[[132 119 109 117 143 143 136]
 [120 114 116 122 157 145 127]
 [148 149 134 116 110 120 131]
 [100 119 136 144 141 126 114]
 [114 131 146 143 127 114 109]]
|
[[114 131 146 143 127 114 109]
 [100 119 136 144 141 126 114]
 [148 149 134 116 110 120 131]
 [120 114 116 122 157 145 127]
 [132 119 109 117 143 143 136]]

[[119 118 112 122 130 111 129 132]
 [113 112 131 117 138 131 138 139]
 [127 127 114 129 125 113 124 127]
 [119 118 121 123 132 120 131 134]
 [139 140 141 142 119 135 117 121]
 [106 104 117 110 142 119 142 143]
 [129 130 127 132 125 125 124 126]
 [114 113 134 119 138 133 137 139]
 [112 110 111 114 137 114 136 138]
 [134 135 138 136 123 136 122 123]
 [132 133 133 135 123 129 122 125]]
|
[[139 140 141 142 119 135 117 121]
 [134 135 138 136 123 136 122 123]
 [114 113 134 119 138 133 137 139]
 [132 133 133 135 123 129 122 125]
 [113 112 131 117 138 131 138 139]
 [129 130 127 132 125 125 124 126]
 [119 118 121 123 132 120 131 134]
 [106 104 117 110 142 119 142 143]
 [127 127 114 129 125 113 124 127]
 [119 118 112 122 130 111 129 132]
 [112 110 111 114 137 114 136 138]]

[[112 146 111 149 137 139 111 131 121 109 114 120 150 115 150]
 [145 133 121 136 104 102 107 104 147 116 146 142 137 105 138]
 [136 134 110 134 111 109 115 120 138 112 141 142 140 112 140]
 [116 123 131 122 151 155 139 155 115 138 113 114 123 145 119]
 [148 110 145 110 111 111 140 113 144 143 144 146 112 132 111]]
|
[[148 110 145 110 111 111 140 113 144 143 144 146 112 132 111]
 [116 123 131 122 151 155 139 155 115 138 113 114 123 145 119]
 [145 133 121 136 104 102 107 104 147 116 146 142 137 105 138]
 [112 146 111 149 137 139 111 131 121 109 114 120 150 115 150]
 [136 134 110 134 111 109 115 120 138 112 141 142 140 112 140]]

[[105 152 110 105 107 140 139 110 135 143 144 111 113 131 116]
 [131 141 132 121 120 121 126 119 119 129 138 132 133 136 133]]
|
[[131 141 132 121 120 121 126 119 119 129 138 132 133 136 133]
 [105 152 110 105 107 140 139 110 135 143 144 111 113 131 116]]

[[118 104 105 149 127 149]
 [127 128 130 130 131 128]
 [141 125 120 134 112 119]
 [126 130 129 129 125 129]
 [127 128 127 127 130 128]]
|
[[127 128 130 130 131 128]
 [126 130 129 129 125 129]
 [127 128 127 127 130 128]
 [141 125 120 134 112 119]
 [118 104 105 149 127 149]]

[[132 112 135 106 106 123 131 123 108 130 135 121 134 130]
 [123 140 121 141 141 131 126 129 143 125 123 134 123 127]
 [129 121 127 117 116 123 127 121 125 131 129 129 129 127]
 [123 132 119 130 130 116 127 112 132 125 123 129 123 129]
 [129 124 128 124 124 121 128 119 124 132 130 125 129 128]]
|
[[132 112 135 106 106 123 131 123 108 130 135 121 134 130]
 [129 124 128 124 124 121 128 119 124 132 130 125 129 128]
 [129 121 127 117 116 123 127 121 125 131 129 129 129 127]
 [123 140 121 141 141 131 126 129 143 125 123 134 123 127]
 [123 132 119 130 130 116 127 112 132 125 123 129 123 129]]

[[136 105 132]
 [112 155 137]
 [137 103 133]
 [137 108 109]
 [136 107 106]
 [116 147 118]]
|
[[112 155 137]
 [137 103 133]
 [136 105 132]
 [116 147 118]
 [137 108 109]
 [136 107 106]]

[[103 141 113 145 141 144]
 [122 134 129 130 131 128]
 [143 143 148 116 135 114]
 [106 141 114 143 140 142]]
|
[[143 143 148 116 135 114]
 [122 134 129 130 131 128]
 [106 141 114 143 140 142]
 [103 141 113 145 141 144]]
---
[[100 116 128 118 138]
 [128 125 125 128 135]
 [129 129 130 129 128]
 [127 124 127 126 127]]
|
[[100 128 138]
 [128 125 135]
 [129 130 128]
 [127 127 127]]

[[119 135 112 138 116]
 [130 115 119 137 134]
 [126 131 133 121 138]
 [114 138 106 137 120]
 [125 129 129 122 140]
 [127 131 138 119 136]
 [126 138 125 128 117]
 [127 126 111 138 119]]
|
[[119 112 116]
 [130 119 134]
 [126 133 138]
 [114 106 120]
 [125 129 140]
 [127 138 136]
 [126 125 117]
 [127 111 119]]

[[118 133 148 128 127 133 138 127 132 115 144 139]
 [110 122 128 138 135 131 131 130 127 119 147 140]
 [118 134 149 130 133 135 139 136 130 109 141 137]
 [113 125 137 134 133 126 129 124 127 113 151 137]
 [144 131 138 134 131 143 128 117 133 110 121 117]
 [127 137 114 121 115 101 132 120 130 139 127 133]]
|
[[118 148 127 138 132 144]
 [110 128 135 131 127 147]
 [118 149 133 139 130 141]
 [113 137 133 129 127 151]
 [144 138 131 128 133 121]
 [127 114 115 132 130 127]]

[[157 100 142]
 [146 104 111]
 [157 135 135]
 [142 123 107]
 [ 99 151 110]
 [114 143 109]
 [128 150 131]]
|
[[157 142]
 [146 111]
 [157 135]
 [142 107]
 [ 99 110]
 [114 109]
 [128 131]]

[[144 123 128 135 128 105 125 119 145 123 128]
 [141 122 129 137 138 105 128 126 139 131 146]
 [132 126 120 136 117 125 110 128 132 126 151]
 [132 121 125 121 126 120 113 118 141 120 120]
 [131 135 130 142 123 130 140 134 122 132 136]
 [122 122 129 113 140 129 123 125 130 128 119]
 [134 133 126 143 115 127 130 130 127 127 137]
 [144 122 129 137 135 103 129 123 142 128 138]]
|
[[144 128 128 125 145 128]
 [141 129 138 128 139 146]
 [132 120 117 110 132 151]
 [132 125 126 113 141 120]
 [131 130 123 140 122 136]
 [122 129 140 123 130 119]
 [134 126 115 130 127 137]
 [144 129 135 129 142 138]]

[[133 135 157 144 111 144]
 [132 140 157 140 110 144]
 [137 111 148 156 126 141]]
|
[[133 157 111]
 [132 157 110]
 [137 148 126]]
